One hidden rule gives every row of this table a label. Here are some rows, each with its label.
{-0.40, -0.30, -0.16, -0.09, -0.15, -0.07, 0.19, 0.77, 1.18, 1.07, 0.62, 0.23, -0.03, -0.24, -0.22, -0.28} 2
{-0.80, -0.88, -1.07, -1.10, -1.03, -1.00, -1.00, -0.93, -0.79, -0.50, -0.27, -0.15, -0.14, -0.15, -0.10, 0.01} 0
{-0.52, -0.35, -0.07, 0.23, 0.38, 0.33, 0.18, 0.00, -0.08, -0.15, -0.12, -0.12, -0.16, -0.20, -0.22, -0.20} 0
{1.29, 1.08, 0.89, 0.69, 0.13, -0.17, -0.46, -0.50, -0.50, -0.41, -0.31, -0.17, -0.11, -0.01, 0.20, 0.43} 1
{-0.57, -0.53, -0.43, -0.34, -0.41, -0.44, -0.32, -0.11, 0.27, 0.40, 0.32, 0.15, -0.13, -0.15, -0.31, -0.30} 0
{-0.16, -0.11, -0.02, 0.05, 0.15, 0.43, 0.92, 1.08, 0.93, 0.43, 0.15, -0.01, -0.10, -0.18, -0.25, -0.18} 2
{-1.14, -1.18, -1.21, -1.23, -1.10, -1.02, -0.90, -0.64, 0.23, 0.48, 0.44, 0.19, -0.01, -0.13, -0.26, -0.37} 3
{-0.33, -0.20, -0.07, 0.05, 0.07, 0.19, 0.59, 1.21, 1.50, 1.14, 0.58, 0.15, 0.02, -0.20, -0.23, -0.18} 2
{-0.18, -0.24, -0.33, -0.32, -0.23, 0.22, 0.89, 1.07, 0.85, 0.26, 0.07, -0.07, -0.11, -0.22, -0.20, -0.36} 2
{-0.31, -0.27, -0.14, -0.17, -0.54, -0.82, -1.02, -1.07, -0.91, -0.63, -0.37, -0.15, -0.09, -0.13, -0.16, -0.29} 2
{0.04, 0.13, 0.11, 0.22, 0.40, 0.46, 0.09, -0.25, -0.44, -0.43, -0.33, -0.15, -0.08, 0.00, 0.08, 0.15} 1
{-0.66, -0.71, -0.73, -0.67, -0.58, -0.65, -0.69, -0.73, -0.62, -0.42, -0.20, -0.17, -0.16, -0.11, -0.10, -0.19} 0
{-1.16, -1.21, -1.28, -1.21, -1.14, -1.07, -1.02, -0.74, -0.37, -0.11, 0.06, -0.01, -0.14, -0.20, -0.25, -0.35} 3
{-0.79, -0.47, -0.01, -0.03, -0.26, -0.35, -0.32, 0.22, 0.99, 0.68, 0.35, 0.11, -0.01, -0.25, -0.24, -0.25} 0
{-1.09, -1.22, -1.28, -1.25, -1.16, -1.14, -1.10, -0.98, -0.66, -0.31, -0.23, -0.14, -0.15, -0.18, -0.19, -0.33} 3
{-0.74, -0.91, -0.97, -0.99, -0.93, -0.91, -0.94, -0.90, -0.73, -0.54, -0.27, -0.23, -0.14, -0.09, -0.03, 0.06} 0
{4.39, 3.76, 1.40, -0.06, -0.74, -1.00, -1.14, -1.15, -0.87, -0.58, -0.36, -0.18, 0.04, 0.08, 0.24, 0.43} 1
{0.26, 0.39, 0.51, 0.44, 0.21, -0.06, -0.47, -0.80, -0.82, -0.54, -0.17, 0.27, 0.64, 0.80, 0.68, 0.52} 1
{-0.10, -0.19, -0.23, -0.23, -0.07, 0.38, 0.36, 0.25, 0.02, -0.15, -0.09, -0.07, -0.20, -0.15, -0.24, -0.19} 1
{-1.16, -1.09, -1.07, -1.02, -0.99, -1.00, -0.84, -0.37, 0.61, 1.79, 1.66, 1.00, 0.33, -0.06, -0.17, -0.35} 3
{0.25, 0.54, 1.13, 2.00, 3.36, 3.66, 3.38, 1.89, 0.47, -0.19, -0.24, -0.15, 0.27, 0.74, 0.73, 0.60} 3
{-0.79, -1.04, -1.22, -1.23, -1.18, -1.15, -1.22, -1.14, -0.89, -0.59, -0.37, -0.19, -0.12, -0.13, -0.17, -0.31} 0
{-0.03, -0.11, -0.14, -0.17, 0.01, 0.28, 0.17, 0.00, -0.20, -0.23, -0.27, -0.14, -0.15, -0.10, -0.14, -0.22} 1
{-1.12, -0.97, -0.77, -0.83, -0.85, -0.87, -0.80, -0.28, 0.77, 1.76, 1.39, 0.78, 0.23, -0.08, -0.25, -0.40} 3
{0.06, 0.08, 0.07, 0.16, 0.36, 0.33, 0.01, -0.31, -0.50, -0.49, -0.23, -0.19, -0.10, -0.02, 0.03, 0.07} 1
{-1.01, -0.74, -0.51, -0.60, -0.71, -0.73, -0.68, -0.13, 0.84, 1.46, 1.01, 0.56, 0.10, -0.14, -0.18, -0.39} 3
{0.51, 0.35, 0.21, 0.30, 0.41, 0.69, 0.52, 0.36, 0.20, -0.09, -0.12, -0.18, -0.15, -0.02, 0.23, 0.57} 1
{-0.03, 0.05, 0.13, 0.21, 0.38, 0.61, 0.35, 0.02, -0.31, -0.36, -0.31, -0.19, -0.10, -0.06, -0.06, 0.06} 2
{4.07, 1.88, 0.30, -0.56, -0.92, -1.06, -1.17, -1.18, -0.93, -0.58, -0.37, -0.15, 0.01, 0.07, 0.12, 0.21} 1
{-0.68, -0.69, -0.69, -0.63, -0.56, -0.62, -0.70, -0.68, -0.53, -0.38, -0.27, -0.16, -0.17, -0.13, -0.21, -0.30} 0
{0.29, 0.45, 0.76, 1.27, 1.44, 1.30, 0.81, 0.19, -0.31, -0.41, -0.29, 0.09, 0.59, 0.88, 0.67, 0.56} 3
{0.11, -0.02, -0.04, 0.14, 0.33, 0.78, 1.54, 1.34, 0.89, 0.37, -0.05, -0.16, -0.12, -0.17, -0.08, -0.01} 1
{-0.17, -0.21, -0.17, -0.08, 0.24, 0.83, 2.13, 2.82, 2.04, 0.91, 0.24, 0.01, -0.11, -0.15, -0.29, -0.33} 2
{0.29, 0.16, 0.11, 0.19, 0.34, 0.72, 1.04, 0.81, 0.43, 0.14, -0.07, -0.15, -0.16, -0.12, 0.09, 0.22} 1
{-0.23, -0.16, -0.05, -0.34, -0.62, -0.88, -1.04, -1.13, -0.92, -0.63, -0.28, -0.10, 0.01, -0.10, -0.13, -0.17} 1
{0.75, 0.62, 0.40, 0.39, 0.50, 0.47, 0.13, -0.03, -0.14, -0.18, -0.29, -0.08, -0.10, -0.01, 0.21, 0.62} 1
{-0.38, -0.33, -0.17, 0.02, 0.25, 0.01, -0.34, -0.52, -0.48, -0.37, -0.26, -0.19, -0.14, -0.24, -0.27, -0.31} 2
{1.50, 1.30, 1.10, 0.39, -0.09, -0.40, -0.61, -0.67, -0.63, -0.38, -0.31, -0.17, -0.12, -0.06, 0.14, 0.33} 1
{1.95, 1.27, 0.48, -0.18, -0.51, -0.66, -0.80, -0.83, -0.73, -0.46, -0.25, -0.18, -0.18, -0.04, 0.05, 0.18} 1
{-0.66, -0.64, -0.57, -0.48, -0.50, -0.54, -0.55, -0.46, -0.24, -0.03, -0.01, -0.03, -0.13, -0.23, -0.24, -0.29} 0
{-1.16, -1.19, -1.29, -1.20, -1.12, -0.99, -0.84, -0.55, 0.46, 0.89, 0.80, 0.39, 0.11, -0.14, -0.26, -0.37} 3
{-0.92, -1.10, -1.23, -1.29, -1.21, -1.16, -1.17, -1.10, -0.86, -0.50, -0.28, -0.21, -0.16, -0.18, -0.25, -0.30} 3
{0.03, 0.10, 0.18, 0.25, 0.43, 0.52, 0.21, -0.12, -0.49, -0.43, -0.35, -0.21, -0.16, -0.07, 0.01, 0.15} 1
{0.77, -0.14, -0.71, -1.06, -1.15, -1.15, -1.14, -1.17, -0.97, -0.60, -0.36, -0.09, -0.05, -0.07, 0.00, -0.02} 1
{2.13, 0.59, -0.41, -0.89, -1.06, -1.15, -1.21, -1.19, -0.93, -0.56, -0.33, -0.12, 0.01, 0.01, 0.05, -0.02} 1
{-0.50, -0.37, -0.28, -0.18, -0.25, -0.21, -0.01, 0.47, 0.94, 0.86, 0.54, 0.21, -0.03, -0.18, -0.25, -0.30} 0
{-0.67, -0.71, -0.79, -0.73, -0.65, -0.66, -0.73, -0.78, -0.62, -0.44, -0.30, -0.14, -0.09, -0.11, -0.09, -0.15} 0
{-0.67, -0.63, -0.67, -0.58, -0.51, -0.61, -0.65, -0.60, -0.44, -0.31, -0.21, -0.15, -0.13, -0.17, -0.13, -0.32} 0
{-0.36, -0.24, -0.07, 0.02, -0.02, 0.05, 0.42, 1.02, 1.41, 1.13, 0.63, 0.19, 0.02, -0.18, -0.29, -0.25} 2
{-0.10, 0.08, -0.05, -0.38, -0.60, -0.82, -1.01, -1.14, -0.96, -0.59, -0.24, 0.02, 0.23, 0.17, 0.12, 0.03} 1
Here are more rows. What is the label of each one?
{-1.14, -1.21, -1.25, -1.24, -1.11, -1.04, -0.97, -0.71, -0.15, 0.12, 0.17, 0.07, -0.02, -0.17, -0.19, -0.30} >> 3
{-1.22, -1.26, -1.28, -1.27, -1.16, -1.09, -1.01, -0.76, 0.19, 1.27, 1.47, 1.02, 0.33, -0.02, -0.19, -0.40} >> 3
{-0.69, -0.77, -0.88, -0.86, -0.77, -0.75, -0.77, -0.87, -0.69, -0.54, -0.31, -0.24, -0.13, -0.10, -0.05, -0.07} >> 0
{0.12, 0.42, 0.88, 1.61, 2.92, 3.66, 2.97, 1.68, 0.37, -0.29, -0.27, -0.07, 0.33, 0.69, 0.62, 0.52} >> 3
{0.02, 0.19, -0.06, -0.23, -0.45, -0.72, -0.98, -1.07, -0.91, -0.55, -0.23, 0.16, 0.34, 0.32, 0.24, 0.12} >> 1
{-1.22, -1.27, -1.31, -1.29, -1.21, -1.16, -1.10, -0.90, -0.38, 0.36, 0.67, 0.60, 0.22, -0.07, -0.22, -0.38} >> 3
{-0.37, -0.34, -0.20, -0.05, 0.18, -0.26, -0.59, -0.75, -0.65, -0.49, -0.29, -0.14, -0.12, -0.16, -0.24, -0.26} >> 2
{-1.00, -1.05, -1.16, -1.22, -1.12, -1.10, -1.12, -1.05, -0.84, -0.47, -0.30, -0.16, -0.15, -0.17, -0.20, -0.18} >> 3
{0.13, 0.21, 0.09, -0.02, -0.28, -0.56, -0.82, -0.98, -0.84, -0.53, -0.22, 0.18, 0.52, 0.49, 0.40, 0.26} >> 1
{-0.20, -0.09, 0.01, 0.09, 0.21, 0.52, 0.81, 0.85, 0.64, 0.15, -0.08, -0.12, -0.17, -0.19, -0.25, -0.11} >> 2
{-0.70, -0.68, -0.69, -0.59, -0.55, -0.59, -0.61, -0.63, -0.51, -0.35, -0.21, -0.10, -0.16, -0.18, -0.16, -0.23} >> 0
{-0.17, -0.27, -0.33, -0.34, -0.23, 0.31, 1.39, 2.05, 1.52, 0.64, 0.26, 0.03, -0.06, -0.11, -0.24, -0.38} >> 2
{-0.19, -0.21, -0.26, -0.13, 0.06, 0.68, 2.10, 3.20, 2.29, 1.02, 0.31, 0.07, -0.09, -0.19, -0.31, -0.41} >> 2
{-0.02, -0.02, -0.07, -0.02, 0.11, 0.26, 0.03, -0.17, -0.37, -0.31, -0.27, -0.23, -0.16, -0.12, -0.06, -0.19} >> 1
{-0.22, -0.28, -0.28, -0.27, -0.11, 0.47, 1.76, 2.86, 2.14, 0.86, 0.34, 0.10, -0.06, -0.11, -0.27, -0.39} >> 2
{-0.03, -0.10, -0.08, 0.09, 0.30, 0.79, 1.73, 1.87, 1.36, 0.56, 0.16, -0.15, -0.14, -0.16, -0.18, -0.22} >> 2
{0.03, -0.02, 0.02, 0.04, 0.24, 0.26, 0.00, -0.25, -0.43, -0.41, -0.28, -0.21, -0.09, -0.02, 0.02, -0.04} >> 1
{-0.70, -0.41, 0.00, 0.25, -0.01, -0.13, -0.12, 0.48, 0.53, 0.35, 0.17, 0.03, -0.14, -0.19, -0.27, -0.29} >> 0
{-0.63, -0.34, -0.01, 0.38, 0.21, 0.08, 0.17, 0.27, 0.22, 0.02, 0.00, -0.10, -0.12, -0.17, -0.19, -0.23} >> 0
{-0.71, -0.77, -0.80, -0.78, -0.68, -0.69, -0.73, -0.74, -0.76, -0.45, -0.30, -0.17, -0.16, -0.15, -0.09, -0.10} >> 0
{1.82, 2.62, 3.41, 4.07, 3.63, 2.33, 0.75, -0.20, -0.60, -0.61, -0.24, -0.17, 0.12, 0.47, 0.92, 1.49} >> 3
{-0.16, -0.10, -0.01, -0.41, -0.65, -0.86, -1.04, -1.13, -0.87, -0.59, -0.23, -0.01, 0.05, 0.05, -0.05, -0.09} >> 1
{0.21, 0.36, 0.29, 0.14, -0.04, -0.30, -0.66, -0.97, -0.84, -0.53, -0.16, 0.28, 0.62, 0.68, 0.59, 0.33} >> 1
{-0.50, -0.89, -1.09, -1.21, -1.22, -1.19, -1.19, -1.14, -0.94, -0.58, -0.30, -0.19, -0.08, -0.03, -0.16, -0.19} >> 0
{4.09, 4.51, 3.12, 0.89, -0.31, -0.82, -1.07, -1.11, -0.96, -0.60, -0.34, -0.08, 0.02, 0.19, 0.37, 0.66} >> 1
{1.25, 1.93, 2.76, 3.64, 3.64, 3.67, 1.75, 0.53, -0.29, -0.46, -0.25, -0.21, 0.19, 0.57, 1.04, 1.70} >> 3
{1.00, 0.82, 0.58, 0.53, 0.50, 0.11, -0.21, -0.28, -0.34, -0.35, -0.22, -0.16, -0.17, 0.02, 0.28, 0.61} >> 1
{-0.67, -0.80, -0.97, -0.93, -0.86, -0.82, -0.86, -0.85, -0.80, -0.55, -0.39, -0.17, -0.08, -0.08, -0.07, 0.00} >> 0
